Each path below is one point turned by a fixed rotation once a step. After each direction that follows a path, write how fast that rotation turns it, in deg/step (0 if it stays still).
Each turn is a multiple of 5 degrees from 10 to 175, or 0.
Each row of a path follows its step; steps can be skipped.
Path 1:
step 3: [ 1.02 -2.79 -0.33 -0.09  1.87 -2.30 -1.50  0.22 -0.52  1.08 -1.93 -3.05
  2.02 -1.25  0.15  1.73 -0.40 -5.82 -1.45  0.84  1.02 -1.01 -0.55 -0.43
  2.89  2.65 -1.99  0.49  1.38 -0.17 -2.32  0.60 -0.59  0.89 -0.08  2.01
 -2.43  2.39 -1.62  0.71 -0.36  0.58  3.06  2.20 -0.08  0.69  0.95  0.60
  0.17]
step 7: [-1.08  1.87 -0.45  0.52  2.12  0.47  1.92  0.20  4.74  1.26  1.22 -0.88
 -0.67  1.09  0.26 -1.96  0.35  2.51  0.10 -1.96 -0.04 -2.02 -0.06  0.53
  1.23 -0.33  0.79  0.86  0.84 -2.97 -0.02 -1.20  1.52 -2.35 -2.31 -1.42
  3.45  2.71 -2.84 -1.04  0.82  0.50  0.81 -1.36  1.13  0.47  3.25  3.20
 -0.93]
step 8: [ 2.45 -1.24 -0.23  0.03  0.27 -0.65  0.12 -3.49 -0.33  1.49 -1.12  2.98
  3.93 -0.52  0.12  0.50 -1.32 -2.16  0.09 -0.95 -2.74 -0.58  1.35  0.55
  4.21  0.17  0.11 -1.63  0.09  1.02 -3.41  0.79 -0.19 -0.48 -0.69 -0.22
  2.40  1.81 -1.50 -2.15 -0.89  2.99 -0.59  1.49  0.16 -0.15 -2.85 -2.30
  1.13]
step 11: [ 0.85  0.52  2.45 -2.51  0.64  0.32  0.39 -3.84  0.61 -0.88  0.60  2.86
 -0.55  0.38  1.27 -1.14  0.80  0.96 -2.02  2.87 -0.51  1.67  2.87  0.56
  2.26  0.26  2.84 -1.71  0.39 -2.07  1.92  0.85 -1.48  4.51  0.12 -1.47
 -1.21 -0.79  2.67  0.35  0.42 -0.02 -0.83  1.19 -0.57  3.17  0.67 -1.81
 -0.69]
step 16: [ 0.85 -3.11  1.88 -2.02  1.89 -0.67 -0.07 -1.47 -1.07  0.18 -1.94 -0.56
 -0.37  1.53 -1.22 -0.77  0.39 -3.04 -2.39  2.13  0.34 -1.56 -1.72 -4.04
 -0.68 -0.69 -0.42  1.56 -0.84 -2.32  3.71  1.88 -2.35 -0.14 -0.75  0.58
 -2.88 -0.02  0.46  0.61  2.26 -2.89 -1.23  0.45 -0.27  2.81 -1.09 -1.22
 -0.55]
step 18: [ 0.92 -1.66 -1.84  1.78 -0.94  0.07  0.11  0.49  0.80 -2.04 -2.18 -1.18
 -1.69  1.89 -2.16 -1.97 -0.61  1.76 -1.37 -0.16 -2.75  0.51  1.60  2.41
 -1.54  1.32 -1.18  2.22 -0.84  1.87  0.93  0.32 -1.42 -2.60 -2.57 -1.23
 -0.13  0.72  1.51 -3.25 -3.56  0.09  1.19  2.22  1.40  1.35 -1.31  2.32
  3.22]
step 21: [ 3.09 -2.04 -1.57  0.59  1.25 -0.92  0.02  0.25 -0.44  1.52 -3.23  2.12
  3.70  1.19 -2.12 -1.18  0.47 -0.73 -2.09  0.17  0.01  0.72  1.18 -1.91
  1.02  0.43 -0.70  0.19 -3.41 -0.65 -1.08  1.78 -3.13  1.43 -1.29  1.25
 -1.56 -0.07  0.51 -1.84  0.59 -0.89 -1.27 -3.40  2.79 -2.68  1.74 -1.08
  2.12]
step 23: [ 0.66 -0.53 -2.17  0.79  3.39 -1.08 -0.47  0.46  2.06  0.04  0.28  0.17
 -3.14  0.50 -3.01 -1.30  2.65  2.27 -1.07 -1.51 -0.85 -0.99  0.47  2.28
 -0.19  3.38  0.67 -0.96 -0.58 -2.05 -0.48 -1.14  1.84  3.67 -2.49 -0.36
  1.17  1.82  2.35 -0.12 -2.27  1.35  1.24  1.76  0.71  0.79 -0.04  1.13
 -2.81]
step 24: [ 1.16  2.30 -1.18 -2.15 -0.63  3.09  1.34 -2.89  3.21  0.41  1.88  1.95
  1.76 -0.73  0.79  0.67 -0.59  2.03  0.71  1.49 -1.11 -0.38  3.13 -0.71
  2.28 -0.64 -0.91 -1.46  0.47 -0.89  0.92  0.90 -1.95 -1.22 -1.29 -0.96
 -1.24  1.67 -2.30 -4.32  0.84  2.51  0.21  2.07  1.59 -0.12  2.44  0.66
  0.44]
Speeds:
[ 0.06  0.17  0.05  0.39 -0.39 -0.10 -0.60  0.19  0.25 -0.43 -0.35  0.14
 -0.66  0.48  0.41  0.68  0.14  0.10 -0.30 -0.03 -0.74  0.57  1.50  0.12
  0.62  0.25 -0.93 -0.26  0.19  0.39  0.12  1.30  0.34  0.13  0.27  0.24
 -0.55 -0.31 -0.19 -0.90 -0.01  0.13  0.08 -0.72 -0.25 -0.54  0.14 -0.37
  0.73] | 115
[-0.50  0.81  0.10 -0.02  0.83 -0.99  1.14  0.39 -0.39 -0.05 -0.28  0.22
  0.09 -0.16 -0.66 -0.39  1.11  0.06 -0.54 -0.53 -0.01  0.44  0.05 -0.27
  0.70  0.26 -0.78 -0.09 -0.34  0.87  0.10  0.33 -0.40 -0.37  0.21  0.45
  0.46  0.07 -0.11  0.17  0.54 -0.65  0.77  0.52  0.29 -0.10  0.02 -0.10
 -0.62] | 160
[ 0.42  0.28  0.32 -0.55  0.36 -0.08 -0.03 -0.31  1.14  0.15 -0.18  0.74
 -0.90 -0.33 -0.28 -0.45 -0.20  0.61 -0.08 -0.43  0.12 -0.20 -0.59  0.62
  1.08 -0.40  0.59 -0.63  0.12  0.11 -0.72 -0.77 -0.26 -0.06  0.48 -0.21
 -0.89  0.00  0.24 -0.38  0.54 -0.56  0.19 -0.18  0.38 -0.44  0.16  0.23
  1.02] | 110
[ 0.22  0.16  0.31  0.29 -0.40  0.40 -0.63 -0.36  0.85  0.64  0.00  0.68
  0.32 -0.52 -0.52 -0.10  0.32  0.09  0.24 -0.48 -0.36 -0.17  0.94 -0.70
 -0.14 -0.44  0.21 -0.16 -0.03  0.36  0.20  0.04  0.47  0.51 -0.05 -0.26
  0.61 -0.40  0.93  0.60  0.87  1.24  0.53  0.17  0.95 -0.23  0.19 -0.01
 -0.63] | 25
[ 0.28  0.06  0.00  0.16 -0.78  0.75  0.19 -0.19  0.36 -0.81  0.12  0.27
  0.76  0.06  0.04 -0.84 -0.80 -0.17 -0.68 -0.49 -1.01 -0.33 -0.19 -0.50
  0.53 -0.88 -0.67 -0.85 -0.18 -0.13  0.75  0.04  0.13 -0.08 -0.06  0.31
 -0.32  0.80 -0.45  0.76 -0.18 -0.84 -0.36 -0.02  0.06  0.17 -0.20 -0.48
 -0.31] | 130
[-0.40  0.30 -1.07  0.42  0.31 -0.59  0.06  0.59  0.29  0.83  0.21 -0.18
  1.16 -0.45 -0.43  0.45 -0.03  0.27 -0.05  0.01  0.32 -0.64  0.16  0.52
  0.65  0.45  0.01 -1.04 -0.28 -0.17  0.52  0.19  0.22  0.15 -0.76  0.11
 -0.94  0.74  0.11 -0.16 -0.03  0.68 -0.66 -0.20 -0.16 -0.32  0.02  0.85
 -0.03] | 20
[-1.34 -0.34  0.61  0.54 -0.73 -0.49  0.89  0.01  0.52 -0.42 -0.58  0.23
 -0.18 -0.46  0.34 -0.08  0.20  0.33 -0.06  0.52 -0.27 -0.55  0.58  0.48
 -0.60  0.09  1.05 -0.29  0.12 -0.38  0.43  0.43 -0.42 -0.75  0.25  0.29
 -0.10  0.43  0.57  0.06  0.09 -0.05  0.34 -0.37  0.32  1.18 -0.12 -0.06
  0.33] | 160
Path 2:
step 10: [-2.21  0.93  3.39  0.63  0.79  0.73  0.30  0.16 -2.19 -1.67 -0.32 -1.55
  3.78 -1.51 -0.03  1.01  0.01  0.11  0.43  2.29 -1.37  2.16 -1.97 -1.26
 -1.52 -0.11 -0.75  1.75  0.64 -0.29  1.51  4.11 -1.37 -0.50 -2.69 -0.71
  3.23 -0.61  0.22  0.81  4.02 -0.17  0.34  1.63  1.82  0.47 -0.81  1.65
 -1.88]
step 12: [-1.05 -4.08  0.10 -2.30  0.14 -1.54 -1.95 -2.21  0.61 -2.40 -2.94  3.70
  0.17 -0.29  0.73  2.84  1.67 -1.56  3.02 -0.29  0.44 -0.69  0.89  0.00
 -0.30 -3.02  0.21 -2.48  2.62 -1.32  0.45 -0.66 -1.25  1.13  0.63  1.25
  1.57 -0.29 -0.71  2.39  0.82  0.21 -0.09 -0.31  1.56  0.25 -3.19 -0.78
 -0.53]
step 13: [ 1.40  2.40  0.82 -1.61 -0.25 -1.33  1.78  0.03 -0.69  3.26 -0.08 -1.77
  0.75  1.81  3.15 -0.96  0.13  1.23  2.47  0.65 -0.64  0.38 -0.59 -0.84
 -0.70  2.75 -1.30 -2.52  3.42  0.66  2.41  0.31 -1.34  0.49 -0.13 -0.40
  0.08 -2.57  3.18 -0.09  0.95 -4.02  0.14  0.46 -0.50  0.35 -2.98 -0.11
 -2.15]
step 15: [-1.13 -0.32 -2.13 -1.18  0.89  0.59 -2.43  0.86 -1.15 -2.04  0.98 -1.45
  3.28 -1.88 -1.25  3.11 -0.31  1.77  1.22  2.62 -0.64  0.03 -0.30  0.97
  0.58  1.39  1.54 -1.53  3.27 -1.41  0.18  0.47  2.21  0.28  0.88  3.09
 -3.50  2.17 -1.69  2.33  0.84 -3.46  1.36 -0.75  0.53  0.32  0.12 -1.24
  0.00]
step 16: [ 1.91 -1.23  0.78 -0.15  3.40  2.92 -1.52 -0.72 -0.84  2.24 -2.73  0.23
  0.40  1.02  2.08  2.87 -1.01  0.27  2.99 -1.43 -0.29  0.41  1.87 -2.54
 -0.43 -1.87 -1.79 -0.22 -0.03 -2.44 -0.95 -2.44  0.42  0.19 -3.24  2.02
  1.22 -2.45 -1.40 -0.23  1.18 -1.29 -0.58 -1.16 -1.56 -2.39 -1.97  0.32
 -1.62]
step 17: [-2.79  1.30  0.54  0.96 -1.26 -1.75  1.50 -1.00 -0.95 -0.55  2.37 -2.30
 -1.60  0.77 -0.15  2.40  1.55  0.79  3.66 -2.26 -2.24  0.43  1.13  1.84
 -0.64  1.25  1.36  0.28 -0.17  0.82  0.54  0.02  0.12  5.09  2.35 -0.37
  1.34 -1.27  1.38  0.37  0.30 -2.14 -1.23  2.12 -0.43 -2.77 -2.62  0.83
 -1.23]
step 19: [-3.64  0.03 -2.33 -1.25 -0.51 -0.37  0.02  1.72 -2.21 -0.27  1.69  0.21
 -0.97 -2.38 -0.48  0.53 -2.26  2.05 -1.16 -1.02 -0.90  0.76 -1.58 -1.92
  0.38  0.49 -2.21 -1.21  0.94 -3.22 -0.39 -1.56  1.20  1.17 -2.93  1.18
 -2.13 -2.46 -2.10 -0.10  3.87 -0.73  1.50 -0.96  2.91  0.57 -2.42  0.46
 -0.52]
step 21: [ 0.65  0.25  0.97 -0.95  0.08 -1.72 -1.73  0.71 -5.76 -1.11  2.45  1.87
 -0.94 -0.30  1.44  0.70  3.31 -0.92  2.58 -1.73 -0.21 -0.72  1.71  0.69
 -1.34  1.87  1.41 -0.79 -0.82  0.67  1.24  0.00  0.06  1.83 -2.90 -1.36
  1.73  1.46  0.83  3.13  1.32 -1.67 -0.30 -2.76 -1.22 -0.53 -0.71  0.62
  1.80]
step 25: [ 0.24  1.21  0.27  2.48  0.21 -2.84  2.06  0.12 -1.74  1.16  0.19  1.77
 -1.62 -2.17  1.06 -1.64 -1.56 -0.22  2.60  0.98 -2.69 -2.26  4.55 -2.46
  0.66  0.82  0.96 -0.54  1.07 -0.15 -0.40 -3.43 -0.89 -1.29 -0.68 -1.88
  0.11 -1.79 -1.27  1.99  1.59 -0.51 -1.93 -0.42 -2.30 -1.59 -0.13  0.10
  2.64]
Speeds:
[ 0.43 -0.77 -1.08 -0.03 -0.11  0.74  0.13 -0.18  0.90 -0.21  0.60  0.39
  0.23 -0.01 -0.40  0.53 -0.35 -0.31 -0.01 -0.35 -0.37 -0.15 -0.82 -0.94
 -0.24  0.06 -0.34 -0.76 -0.01  0.05 -0.02 -0.21  0.71 -0.65  0.29  0.60
 -0.27 -0.73  0.08  1.05 -0.56  0.37  0.09 -0.60  0.66 -0.11 -0.51  0.14
  0.35] | 100
[ 0.37 -1.00  0.47 -0.40  0.40  0.39  0.15 -0.62  0.08  0.38 -0.44 -0.16
 -1.04 -0.23  0.49  0.21 -0.30 -0.02  0.93 -0.47  0.29 -0.12  0.72  0.92
 -0.42 -0.62  0.72 -0.03 -0.04 -0.28  0.18 -0.24 -0.01 -0.14  0.52 -0.62
 -0.12 -0.83  0.13  0.43  0.29 -0.68  0.05 -0.74  0.08 -0.40  0.31 -0.41
  1.02] | 85
[ 0.10  0.45  0.22  0.44  0.68 -0.01 -0.28  0.18 -0.33 -0.57  0.56 -1.04
 -0.44 -0.17 -0.11 -0.20  0.47 -0.99  0.13 -0.69  0.23 -0.11 -0.82  0.66
  0.37 -0.25  0.60 -0.32 -0.44 -0.96  0.02  0.50  0.95 -0.01  0.48 -0.25
  0.07 -0.48  0.76 -0.01 -0.78  0.62 -0.54  0.51 -0.40  0.08 -0.11 -0.17
 -0.54] | 115
[-0.24 -0.68  0.13  0.63 -0.16 -0.25  0.96  0.31  0.29 -0.05  0.08  0.46
  0.27 -0.68  0.44 -0.65  0.68 -0.01 -0.35  0.03 -0.03  0.16  0.01 -0.15
  0.43 -0.45 -0.34  0.20  0.35 -0.55 -0.35  0.41  0.12  0.64  0.24  0.44
 -0.66 -0.15  0.04 -0.87 -0.59 -0.41 -0.62  0.12 -0.04 -1.52 -0.33  0.66
  1.01] | 130
[-1.10 -0.04  0.28  0.23  0.08  0.16 -0.22  0.15 -0.10  0.66 -0.29 -0.49
 -0.85  0.89 -0.16  0.01 -0.11 -0.07 -0.87 -0.09  0.20  0.39 -0.70 -1.28
 -0.35  0.44  0.59  0.54  0.73  0.23 -0.88  0.31 -0.23 -0.02  0.44 -0.23
  0.33 -0.41 -0.22  0.41  0.14 -0.04 -0.46 -0.25 -0.46 -0.81 -0.12 -0.92
  0.05] | 120
[-0.36 -0.09  0.38  0.96 -0.30  0.43 -0.26  0.04  0.32  0.33  0.26  0.36
 -0.18 -0.84 -0.05  0.62  0.34  0.11 -0.32  0.49  0.94 -0.34 -0.52 -0.10
  0.38  0.02  0.05 -0.35 -0.55  0.72  1.32  0.04  0.74  0.57  0.65 -0.41
 -0.17  0.28  0.10 -0.24  1.26 -0.26  0.23 -0.18  0.16 -0.27 -0.69 -0.53
 -0.37] | 160
[ 0.74 -0.24  0.34  0.61  0.20 -0.41 -0.38 -0.33  0.25  0.16 -0.19 -0.65
 -0.09 -0.71 -0.92 -0.78 -0.14  0.97  0.58 -0.01 -0.47  0.44  0.16 -0.25
 -0.30  0.37  0.09  0.90 -0.82  0.14 -0.43 -0.49  0.72  0.46  0.33  0.32
  0.04 -0.40 -1.01  0.37  0.18  0.11 -0.41  0.36  0.71 -0.48  0.19  0.24
 -0.79] | 40
[ 0.00  1.44 -0.51 -0.78 -0.30 -0.43 -0.15 -0.26 -0.94  0.38 -0.05  0.02
 -0.51 -0.58  1.23  0.99  0.42  0.14 -0.38 -0.19 -0.61 -0.14  0.20 -0.47
  0.22  0.10  0.49 -0.18 -0.62 -0.19 -0.25 -0.33  0.83  0.01  0.26  0.17
  0.09 -0.17 -0.91  0.12 -0.06 -0.07  0.41 -0.01 -0.03 -0.50 -0.35  0.51
  0.45] | 10
